Here are some points, each followed by its number:
tensor([ 0.06,  2.98,  0.39,  0.98, -0.07,  0.39,  0.60,  1.21,  0.15, -0.46, -2.30, -2.06,  0.24,
        -0.64, -0.89, -1.73]) 0
tensor([ 1.38, -0.07, -0.51,  2.41,  0.95,  0.17, -0.41,  0.71, -1.47, -0.15,  0.06,  0.03, -2.45,
         0.01,  0.05,  0.62]) 1
tensor([ 0.21, -0.08,  1.74,  1.85,  0.26, -0.13, -1.06,  0.61,  0.68, -0.46,  0.43,  0.10,  1.32,
        -0.60, -1.46, -0.74]) 2
tensor([ 0.06, -0.34, -0.15,  0.17,  0.28, -0.04, -0.40, -0.68,  0.29, -0.12,  0.28, -0.28,  0.17,
         0.19, -0.13, -0.30]) 3
tensor([ 0.44,  1.16, -0.68, -1.07, -1.88, -0.58,  0.92,  1.54,  0.29,  0.17,  0.15, -0.29, -1.55,
         1.45,  1.12,  1.66]) 4
tensor([-0.25, -0.72,  0.44, -1.01,  0.20,  0.11,  0.58,  0.29, -0.19,  0.30,  0.92,  0.15, -0.88,
        -0.18,  0.02,  1.02]) 5
tensor([ 0.58, -0.29, -0.30,  0.07, -0.40, -0.63,  0.68, -0.69, -0.41, -0.34,  0.21, -0.38, -0.16,
         0.84,  0.70,  0.89]) 6
tensor([-0.90,  0.10,  1.23, -0.84,  0.25,  0.26, -0.13, -0.11,  0.81, -0.29,  0.46,  0.63,  0.77,
        -0.63, -0.24, -0.38]) 7
tensor([-0.41, -1.05,  0.36, -1.66,  1.86,  0.57, -0.41,  0.22, -0.20, -0.58, -1.47, -0.56,  0.93,
        -0.80,  0.78, -1.80]) 8
tensor([ 0.55,  0.03, -0.89,  0.87, -0.16,  0.09,  0.42,  0.37, -0.14,  0.75,  0.14,  0.54,  0.65,
        -0.35,  0.92,  0.20]) 9
tensor([-1.03, -3.03, -0.92, -3.34, -0.04, -0.48,  0.67, -0.82, -0.91,  1.17, -1.77,  1.40, -0.03,
        -0.56,  2.02, -1.06]) 10
tensor([-1.03,  0.15, -0.25, -0.14, -0.66,  0.68, -1.47, -0.76,  0.01,  1.18, -0.59,  0.76, -1.65,
         0.25, -0.77, -0.35]) 11
tensor([-0.62, -1.33, -0.45, -3.15,  0.25,  0.74,  1.64, -1.14, -1.54,  0.84, -0.07, -0.56, -3.56,
        -0.65,  1.22,  1.91]) 12
tensor([-1.32, -0.72,  1.63, -1.64,  0.16,  0.41, -0.60, -0.64,  0.85,  0.24,  0.57,  0.72,  0.18,
        -0.74, -0.29, -0.50]) 13
tensor([ 0.57,  1.22,  0.22,  4.93, -0.61,  0.09, -2.95, -1.42,  0.91, -0.57,  2.87,  0.08,  1.98,
         1.63, -2.01,  1.18]) 14
tensor([-1.07, -0.78, -0.26, -2.43,  0.33,  0.50,  0.68, -0.89, -0.05,  0.28, -0.49,  0.51,  0.16,
        -1.64,  1.16,  0.10]) 15
tensor([-0.48,  1.06,  0.42, -0.96, -1.76, -0.21,  1.23,  1.77, -0.11, -0.01, -0.41, -0.47, -0.90,
        -0.80, -0.22,  0.85]) 16
tensor([ 0.45, -1.36, -1.31,  0.39,  0.06, -0.58,  0.23, -0.93, -0.30,  0.66,  1.03,  0.28,  0.49,
         0.25,  0.04,  1.02]) 17
tensor([-0.25,  0.42, -0.04, -0.17,  0.67, -0.07, -0.60, -1.12,  0.13, -0.07, -0.09, -0.37, -0.03,
         0.30,  0.06, -0.34]) 18
tensor([-0.36,  0.31,  0.46,  0.48, -0.36, -0.09, -0.57, -1.04, -1.05,  0.45, -1.89, -1.70, -3.92,
         1.85, -0.75, -0.61]) 19
tensor([-0.02, -3.74, -1.31, -1.75,  0.62, -0.43,  0.75, -1.28, -0.75,  1.74, -0.57,  1.31, -0.38,
         0.70,  1.55, -1.12]) 20
tensor([ 1.33, -0.34,  0.50,  0.87, -1.06, -1.30,  0.79,  1.83,  0.48, -0.83,  1.84,  0.53,  0.86,
         0.43, -0.38,  2.08]) 21
tensor([ 1.19, -1.54, -0.09,  0.77,  1.13, -0.36,  0.56, -0.13, -1.04,  0.27,  1.12,  0.77, -1.85,
         0.11,  0.51,  0.65]) 22
tensor([ 0.81,  1.10,  0.64,  2.20,  0.44, -0.02, -1.57,  1.53,  1.43, -0.85,  2.52,  0.85,  3.77,
        -1.40, -2.31, -0.15]) 23
tensor([ 0.56,  0.09, -0.75,  0.74, -0.24, -0.50, -0.26, -0.89,  0.05,  0.12, -0.09, -0.48,  1.69,
         0.85,  0.17, -0.60]) 24
tensor([-0.71, -2.76, -0.57, -2.76,  0.13, -0.44,  1.01, -0.51, -0.82,  0.66, -1.61,  0.97, -0.03,
        -0.24,  1.50, -0.99]) 25
tensor([-0.40, -0.13, -0.59, -1.51, -0.01, -0.21,  0.82,  1.06, -0.01,  0.56, -0.02,  0.15, -2.12,
         0.10,  0.46,  0.75]) 26
tensor([ 0.59,  2.71, -1.30,  1.00, -0.97,  0.10,  0.85,  2.63, -0.21,  0.26, -0.89, -1.11, -0.05,
        -0.36, -0.78, -0.63]) 27
tensor([ 0.30,  3.06, -0.11,  1.32, -1.62, -0.10,  1.01,  1.16, -0.71, -0.66, -0.84, -1.34, -0.63,
        -1.51, -2.22,  0.78]) 28
tensor([-0.49,  0.76,  0.72, -0.61, -0.75, -0.17,  0.57,  0.72,  1.21, -0.39,  0.45, -0.27,  1.77,
        -0.46, -0.88,  0.05]) 29
tensor([-0.19, -0.93, -1.75, -3.23, -1.17, -1.13,  1.61, -1.20, -0.38,  0.83, -0.51,  1.09, -0.62,
         0.63,  2.91,  0.79]) 30
tensor([ 0.54, -1.17,  0.52,  2.27,  1.80, -0.26, -2.37, -0.89,  0.74, -0.39,  1.46,  0.27,  1.94,
         0.15, -1.39, -0.30]) 31
tensor([ 0.82, -1.98, -0.04,  1.80,  0.78, -0.39, -1.98, -2.47, -0.51, -0.49,  1.33,  0.72,  2.32,
         0.89, -0.10, -0.12]) 32
tensor([-1.95, -1.16,  0.08, -4.32, -2.13, -0.42,  1.53, -0.23,  1.12,  1.11,  0.70,  1.54,  1.39,
        -0.72,  0.61,  1.08]) 33
tensor([-0.25,  0.78,  0.00,  0.90, -0.60,  0.35, -0.73,  0.13,  0.34,  0.55, -0.80, -0.06,  0.11,
         0.42, -0.54, -1.10]) 34
tensor([ 1.12, -0.95, -0.26,  2.56,  0.96, -0.17, -1.15, -2.90, -0.92, -0.98,  1.48,  0.60,  2.90,
         0.93,  0.23,  0.18]) 35
tensor([ 1.32,  1.55, -1.07,  1.76, -1.23,  0.15,  0.03,  1.78,  1.06,  0.10,  1.03, -0.63,  0.76,
         0.79, -0.60, -0.27]) 36
tensor([-0.47, -0.47, -0.94, -2.55, -0.84, -0.45,  2.14, -0.21, -0.24,  0.04, -0.99, -0.38, -0.02,
         0.73,  1.96,  0.31]) 37
tensor([ 0.92,  2.13, -1.04,  1.13, -0.65, -0.44,  0.32,  1.85,  0.67,  0.10,  0.63, -1.25,  0.85,
         0.55, -0.77, -0.29]) 38
tensor([-0.01, -0.74,  1.90,  1.08, -1.55, -1.26, -0.57,  1.10,  1.13,  0.67,  1.92,  0.41, -0.52,
         0.89, -1.31,  1.38]) 39
tensor([ 0.09, -1.28,  0.30,  0.35,  0.35,  0.31, -0.06, -1.14,  0.32,  1.17,  1.23,  1.17, -0.25,
         0.31,  0.20,  0.07]) 40
tensor([-1.21,  0.05, -0.95, -0.23, -0.78,  0.77, -0.30, -0.67, -0.01,  0.09, -0.65, -0.13,  1.93,
         0.30, -0.32, -0.44]) 41
tensor([-0.16,  0.08,  1.57,  1.11, -0.04, -0.03, -0.31,  0.68,  0.84, -0.38,  0.41,  0.54,  1.06,
        -0.76, -1.10, -0.43]) 42
tensor([ 0.35, -1.06,  2.76,  1.97,  0.20, -0.44, -1.89,  0.63,  1.06, -0.36,  1.05,  1.21,  0.82,
        -1.00, -1.94, -0.64]) 43
New points follow, each followed by the numbers of its two nearest points above by angle, nearest first.
tensor([ 0.13,  1.59,  0.89,  1.22,  1.31,  0.57, -0.14,  0.71,  0.15, -1.03, -0.65, -0.67, -1.36,
        -0.13, -0.94, -1.14]) 0 28
tensor([ 0.16,  2.36,  0.03,  2.17, -2.14,  0.41, -1.54,  2.58,  0.32,  0.73, -2.64, -0.98,  0.93,
         0.64, -2.32, -2.58]) 34 0
tensor([ 1.16, -1.79, -0.04,  0.32,  0.85, -0.50, -0.09, -0.06, -1.02, -0.07,  1.85,  0.97, -2.07,
        -0.01,  0.67,  1.29]) 22 5
tensor([ 0.08,  0.25, -0.04,  0.64, -0.24,  0.11, -0.56, -0.28,  0.71, -0.25,  0.74, -0.15,  0.63,
         0.50, -0.30, -0.07]) 14 31
tensor([-1.06, -1.37, -1.83, -3.19, -2.14, -0.66,  0.97, -0.46,  0.93,  2.28,  0.80,  0.79,  1.23,
         0.29, -0.47,  0.74]) 33 30
tensor([ 0.77,  1.06,  0.67,  4.37, -0.25, -0.06, -2.50, -1.74,  1.30, -0.29,  3.55,  0.37,  2.73,
         1.25, -2.11,  1.37]) 14 31
tensor([-0.36,  0.15, -0.18, -0.80, -0.27,  0.01,  0.46,  0.54,  0.29,  0.58, -0.04,  0.02, -0.71,
        -0.01,  0.16,  0.02]) 26 16
tensor([ 0.85,  1.31,  0.52,  4.58, -0.48,  0.21, -2.22, -1.18,  0.85, -0.83,  3.50,  0.30,  2.48,
         1.20, -2.44,  1.24]) 14 23
tensor([ 0.56,  1.21,  0.53,  4.48, -0.43, -0.16, -3.25, -1.49,  1.28, -0.79,  3.44,  0.71,  3.15,
         1.53, -3.37,  0.97]) 14 31
tensor([-0.76,  1.62, -0.47, -0.59,  0.29,  0.15,  0.39, -0.01,  1.39, -0.21,  0.32, -0.20,  2.48,
        -1.45, -0.67,  0.28]) 29 23
tensor([ 0.63,  0.67, -0.19,  0.83, -0.24, -0.88,  0.79, -0.32, -0.26, -0.77,  0.86, -1.06,  0.26,
         1.11,  0.54,  1.23]) 6 21
tensor([-0.41,  0.63, -0.14,  0.44, -0.63,  0.30, -0.36,  0.24,  0.25,  0.72, -1.51,  0.18, -0.03,
         0.32,  0.06, -0.75]) 34 0
tensor([-0.01,  0.91, -0.42,  0.62, -0.46,  0.76, -0.55,  0.41, -0.09,  0.49, -1.72, -0.10,  0.32,
         0.17,  0.22, -1.16]) 34 0
tensor([-0.25, -0.23, -0.09, -0.17,  0.45, -0.38, -0.05, -0.63,  0.76, -0.31,  0.55, -0.42,  0.48,
         0.79,  0.27,  0.04]) 3 18
tensor([ 1.48, -1.62, -0.16,  0.70,  0.44, -0.23, -0.36, -0.35, -1.22, -0.10,  1.60,  0.72, -2.00,
         0.23,  0.80,  1.17]) 22 1
tensor([-0.09, -0.40,  0.28, -0.65,  1.84,  0.66, -0.85, -0.03, -0.42, -0.69, -0.88, -0.52,  1.29,
        -0.89,  0.36, -1.55]) 8 18
tensor([ 0.76, -1.92, -1.65,  0.57, -0.05, -0.43, -0.87, -0.72, -0.78,  0.88,  1.87,  0.86,  0.42,
         0.38, -0.55,  1.31]) 17 32
tensor([ 0.69, -1.12,  0.58,  2.16,  1.86, -0.47, -2.08, -1.15,  0.91, -0.65,  1.51,  0.47,  2.13,
         0.15, -0.89, -0.42]) 31 32
tensor([ 0.88,  1.34,  0.33,  4.66, -0.52,  0.13, -3.16, -1.77,  0.98, -0.92,  3.30,  0.53,  2.05,
         1.94, -2.48,  1.19]) 14 31
tensor([ 0.81,  0.71, -0.58,  1.96,  1.23,  0.01, -0.92, -0.36, -0.42, -0.57, -0.30, -1.05, -0.28,
         0.13, -0.22, -0.58]) 1 14
tensor([-0.47,  0.88, -1.82, -1.75, -0.90,  0.07,  1.87,  0.62, -0.04,  0.70, -2.31, -0.83,  0.64,
         0.50,  0.75, -1.17]) 37 30
tensor([-0.99,  0.73,  1.50, -0.79,  0.14,  0.60, -0.34, -0.09,  1.17, -0.57,  0.37,  0.03,  0.52,
        -0.67, -0.03, -0.21]) 7 13
tensor([ 0.94, -1.01,  1.16,  1.94,  2.30, -0.36, -2.18, -1.65,  0.99, -0.62,  2.32,  0.76,  2.04,
        -0.29, -0.94, -0.18]) 31 32
tensor([-1.13, -0.16,  0.48, -0.85, -1.12,  0.20, -1.28,  0.21,  0.60,  0.90, -2.65, -0.02, -0.22,
         0.49, -0.46, -2.50]) 34 11
tensor([ 0.25, -0.16, -0.28, -0.32,  0.29, -0.09, -0.85, -0.36,  0.53,  0.07,  0.66, -0.70, -0.06,
         0.46, -0.37, -0.17]) 3 18
tensor([ 0.97, -2.41, -0.05,  0.11,  1.41, -0.57,  0.00, -0.34, -0.31, -0.24,  1.84,  1.00, -1.79,
         0.87,  0.98,  1.25]) 22 40
tensor([ 0.83,  1.43,  0.41,  1.48,  0.87,  0.33, -0.46,  0.49, -0.05, -1.53, -0.32, -1.11,  0.35,
        -0.91, -0.47, -0.85]) 0 2
tensor([-0.23, -0.12, -0.42, -1.18, -0.55, -0.12,  1.54,  0.68, -0.44,  0.36, -0.61, -0.25, -2.25,
         0.85,  1.02,  0.58]) 26 12
tensor([-0.56,  0.96, -0.15,  0.16, -0.99,  0.74, -0.05,  0.14,  0.23,  0.45, -1.28,  0.12,  0.15,
         0.17,  0.19, -0.30]) 34 0
tensor([-0.14,  1.13,  0.63, -0.73,  0.20,  0.13,  2.05,  0.90, -0.41, -0.91, -1.36, -1.29, -1.07,
        -1.24,  0.77,  0.40]) 16 0
tensor([-1.32,  0.74,  1.77, -0.37,  0.23,  0.45, -1.15, -0.30,  1.20, -0.03,  0.90,  0.50,  1.33,
        -0.93, -1.03, -0.63]) 7 13
tensor([ 0.75,  1.35, -0.04,  1.67,  1.35,  0.82, -0.14,  0.08, -0.86, -0.35, -1.05, -0.89,  0.10,
        -0.61, -0.28, -1.17]) 0 27
tensor([-0.83,  0.02,  1.23, -0.73,  0.43,  0.32, -0.51,  0.16,  1.13, -0.38,  0.73,  0.37,  0.80,
        -0.49, -0.08, -0.46]) 7 13
tensor([ 0.35, -0.53,  0.52, -0.79,  2.48,  0.73, -0.13, -0.18,  0.06, -0.78, -0.03, -0.56,  1.98,
        -1.17,  0.54, -1.64]) 8 7
tensor([-0.04, -0.99,  0.30, -0.69,  0.45, -0.29, -0.73, -0.30,  0.10, -0.01, -0.93,  0.00,  1.26,
        -0.04,  0.52, -0.94]) 8 25
tensor([-0.78, -1.29,  0.34, -0.77, -0.58,  0.07, -1.47, -0.76, -0.40,  0.50, -0.81,  0.69, -1.06,
         0.81, -1.06, -0.54]) 11 19
